In the data rows, 128 means zero.
Some points, each followed by its number:
[106, 73, 156, 148, 105, 125, 80, 129, 103, 98, 143, 142, 133, 97, 123, 90] 0
[86, 146, 146, 19, 151, 127, 149, 162, 120, 116, 124, 162, 151, 77, 123, 105] 1
[157, 131, 151, 114, 162, 146, 125, 98, 90, 110, 144, 108, 137, 121, 108, 147] 2
[165, 133, 145, 144, 129, 109, 89, 81, 103, 113, 132, 116, 117, 114, 100, 154] 3
[132, 106, 120, 87, 155, 164, 167, 141, 94, 86, 67, 178, 153, 165, 145, 105] 4
[162, 131, 126, 131, 129, 86, 162, 112, 169, 150, 116, 116, 60, 139, 145, 119] 5
[97, 120, 106, 125, 150, 119, 106, 139, 89, 135, 128, 97, 156, 144, 104, 97] 6
[92, 104, 140, 123, 139, 160, 131, 135, 116, 98, 165, 159, 137, 109, 118, 115] 7
[152, 127, 139, 145, 133, 110, 61, 119, 141, 178, 165, 106, 125, 108, 135, 107] 8
[193, 100, 110, 136, 140, 125, 140, 133, 158, 170, 105, 133, 89, 137, 155, 122] 9
[104, 103, 143, 130, 126, 141, 99, 149, 134, 87, 158, 134, 121, 103, 115, 108] 10
[139, 111, 148, 129, 122, 72, 146, 139, 160, 127, 93, 114, 144, 138, 121, 100] 11
[52, 114, 129, 82, 134, 134, 110, 131, 152, 82, 130, 137, 167, 81, 84, 106] 12
[115, 160, 115, 125, 147, 110, 102, 140, 133, 127, 197, 103, 179, 108, 130, 118] 13
[157, 140, 135, 145, 123, 141, 118, 104, 127, 140, 141, 108, 140, 143, 105, 145] 14
[94, 108, 144, 80, 139, 130, 163, 168, 120, 118, 101, 108, 130, 134, 137, 114] 15
[159, 151, 114, 135, 122, 130, 92, 103, 132, 103, 129, 163, 100, 128, 134, 131] 16
[165, 119, 112, 125, 135, 114, 125, 129, 143, 131, 129, 122, 124, 137, 116, 139] 17
[123, 131, 98, 136, 137, 103, 93, 131, 145, 122, 118, 158, 133, 92, 142, 121] 18
[78, 129, 118, 76, 155, 161, 162, 166, 77, 94, 142, 138, 131, 101, 122, 126] 19
[92, 105, 134, 112, 120, 133, 128, 122, 129, 121, 105, 133, 130, 123, 112, 116] 20
[171, 115, 131, 144, 122, 143, 177, 92, 146, 168, 77, 154, 106, 158, 178, 119] 21
[125, 141, 156, 76, 128, 71, 153, 171, 193, 145, 147, 82, 153, 95, 138, 101] 22
[98, 179, 108, 67, 144, 147, 166, 138, 101, 107, 140, 137, 142, 114, 85, 173] 23
[112, 132, 104, 153, 96, 116, 128, 134, 108, 128, 101, 127, 128, 167, 157, 106] 24
[163, 137, 118, 133, 144, 122, 162, 130, 115, 97, 111, 143, 114, 121, 112, 131] 25
[142, 129, 121, 99, 144, 143, 107, 119, 122, 142, 155, 115, 111, 116, 126, 93] 26
[106, 131, 152, 67, 116, 125, 160, 134, 143, 114, 161, 163, 164, 86, 94, 102] 27
[106, 153, 120, 65, 149, 120, 206, 133, 80, 142, 163, 154, 166, 96, 153, 135] 28
[140, 123, 136, 110, 127, 84, 144, 136, 185, 151, 84, 101, 118, 129, 121, 121] 29
[129, 99, 119, 158, 105, 131, 161, 119, 108, 152, 152, 173, 129, 163, 157, 124] 30
[131, 81, 147, 131, 131, 119, 104, 110, 125, 96, 138, 158, 133, 96, 129, 95] 31
[114, 117, 149, 141, 117, 107, 110, 155, 143, 123, 116, 115, 127, 128, 143, 129] 32
[109, 156, 120, 139, 137, 121, 118, 128, 118, 145, 173, 93, 137, 152, 168, 80] 33
[125, 100, 101, 112, 120, 163, 126, 144, 120, 121, 112, 174, 90, 139, 131, 138] 34
[120, 104, 138, 86, 106, 145, 129, 136, 137, 133, 153, 146, 151, 126, 95, 104] 35
[184, 112, 138, 170, 111, 93, 116, 118, 173, 172, 88, 119, 72, 133, 151, 121] 36
[143, 120, 144, 107, 166, 130, 105, 126, 128, 132, 127, 96, 149, 125, 99, 120] 37
[152, 137, 105, 162, 149, 147, 71, 120, 100, 110, 126, 104, 106, 94, 119, 139] 38
[163, 109, 129, 165, 119, 104, 138, 100, 121, 174, 149, 133, 113, 123, 151, 118] 39
[136, 98, 124, 161, 76, 130, 134, 137, 152, 139, 114, 162, 89, 133, 134, 124] 40
[117, 117, 142, 115, 126, 80, 121, 157, 176, 146, 120, 120, 167, 93, 135, 115] 41
[139, 119, 121, 156, 72, 150, 122, 134, 120, 92, 117, 167, 127, 125, 131, 151] 42
[157, 90, 153, 125, 98, 110, 109, 106, 179, 153, 154, 128, 147, 138, 127, 87] 43
[127, 165, 114, 153, 126, 127, 179, 130, 105, 129, 115, 136, 144, 112, 161, 166] 44
[113, 110, 162, 108, 123, 107, 137, 154, 140, 131, 120, 111, 132, 126, 143, 109] 45
[127, 103, 143, 139, 109, 145, 124, 148, 117, 95, 118, 187, 156, 130, 125, 143] 46
[127, 98, 140, 123, 128, 153, 83, 135, 148, 155, 157, 126, 113, 144, 157, 97] 47
[113, 155, 95, 133, 146, 174, 143, 125, 120, 110, 151, 122, 122, 136, 134, 164] 48
[133, 118, 129, 160, 104, 120, 136, 111, 181, 146, 117, 128, 78, 82, 102, 137] 49
[106, 109, 154, 134, 107, 156, 120, 152, 122, 116, 123, 137, 152, 142, 126, 106] 50
New points follow, each followed by the numbers of its two nearest points above by angle, nearest first.
[95, 126, 120, 125, 120, 169, 188, 146, 95, 91, 152, 148, 121, 121, 122, 121] 19 7
[159, 164, 146, 145, 106, 120, 177, 89, 147, 146, 172, 91, 108, 118, 108, 172] 14 49
[120, 124, 138, 112, 121, 88, 153, 154, 206, 167, 93, 95, 128, 141, 111, 117] 29 11
[115, 145, 141, 120, 125, 108, 146, 128, 138, 142, 112, 136, 176, 119, 141, 124] 41 22
[141, 118, 119, 122, 167, 136, 102, 128, 163, 116, 124, 114, 54, 122, 118, 120] 5 49
[136, 107, 139, 118, 145, 136, 148, 139, 116, 103, 85, 124, 147, 159, 127, 105] 4 15
[130, 140, 142, 104, 118, 111, 118, 148, 169, 128, 134, 113, 138, 115, 108, 145] 22 41
[141, 150, 122, 110, 122, 141, 148, 130, 116, 123, 89, 149, 113, 144, 140, 156] 4 44
[132, 134, 94, 155, 130, 145, 85, 127, 64, 126, 144, 130, 127, 125, 123, 152] 38 3
[140, 108, 123, 146, 116, 108, 80, 140, 150, 140, 144, 121, 104, 110, 104, 102] 8 43
[141, 149, 153, 132, 125, 129, 118, 115, 164, 148, 146, 106, 141, 138, 111, 146] 14 8
[132, 184, 82, 129, 129, 98, 115, 137, 151, 140, 143, 116, 141, 116, 148, 158] 13 18
[148, 124, 133, 154, 124, 103, 152, 93, 147, 133, 125, 125, 103, 122, 93, 146] 49 5
[127, 154, 113, 121, 137, 107, 87, 140, 140, 167, 125, 106, 95, 125, 155, 128] 8 36
[138, 134, 107, 161, 134, 136, 113, 101, 105, 131, 105, 132, 109, 130, 141, 143] 38 16
[109, 151, 141, 146, 137, 109, 152, 114, 136, 123, 183, 125, 147, 139, 118, 144] 13 33
[121, 171, 103, 150, 112, 122, 156, 105, 117, 120, 135, 155, 145, 155, 149, 178] 44 48
[127, 123, 154, 122, 136, 138, 123, 142, 152, 125, 204, 103, 134, 129, 86, 117] 13 35
[99, 111, 184, 164, 102, 89, 128, 99, 143, 128, 156, 135, 130, 134, 108, 144] 43 0
[183, 140, 134, 117, 140, 145, 125, 105, 84, 141, 91, 123, 89, 172, 134, 142] 21 9
[82, 87, 132, 64, 143, 132, 134, 129, 146, 133, 109, 181, 153, 112, 143, 83] 1 20
[95, 134, 102, 114, 138, 134, 101, 160, 87, 124, 114, 77, 138, 147, 102, 105] 6 37
[94, 114, 112, 144, 152, 113, 63, 127, 92, 129, 156, 107, 191, 110, 77, 97] 6 13
[111, 124, 120, 127, 141, 177, 142, 113, 91, 84, 106, 109, 127, 126, 159, 116] 4 19
[149, 133, 107, 120, 96, 132, 95, 140, 146, 128, 97, 157, 82, 99, 134, 147] 16 40
[144, 111, 117, 109, 145, 128, 154, 122, 138, 138, 120, 133, 125, 169, 132, 124] 21 9
[129, 150, 141, 127, 114, 89, 120, 134, 161, 140, 171, 129, 121, 101, 121, 153] 22 13
[165, 115, 134, 127, 151, 138, 111, 105, 157, 135, 124, 125, 121, 153, 163, 110] 9 47
[126, 123, 154, 132, 131, 157, 109, 88, 122, 153, 164, 106, 147, 144, 81, 145] 14 2
[120, 93, 120, 122, 113, 154, 115, 157, 89, 81, 113, 193, 148, 112, 105, 153] 46 42
[139, 140, 93, 144, 137, 188, 175, 93, 78, 94, 150, 140, 136, 172, 165, 158] 48 44
[134, 111, 138, 147, 152, 133, 95, 105, 128, 142, 115, 117, 78, 161, 141, 89] 47 36
[120, 176, 88, 136, 129, 123, 130, 122, 110, 143, 157, 123, 172, 130, 128, 163] 13 44
[125, 103, 142, 141, 120, 149, 91, 137, 128, 109, 115, 192, 150, 173, 145, 144] 46 42
[145, 123, 166, 142, 121, 163, 111, 104, 142, 142, 177, 106, 139, 136, 72, 145] 14 2
[144, 136, 165, 140, 117, 118, 140, 114, 139, 173, 95, 79, 119, 173, 141, 134] 36 29
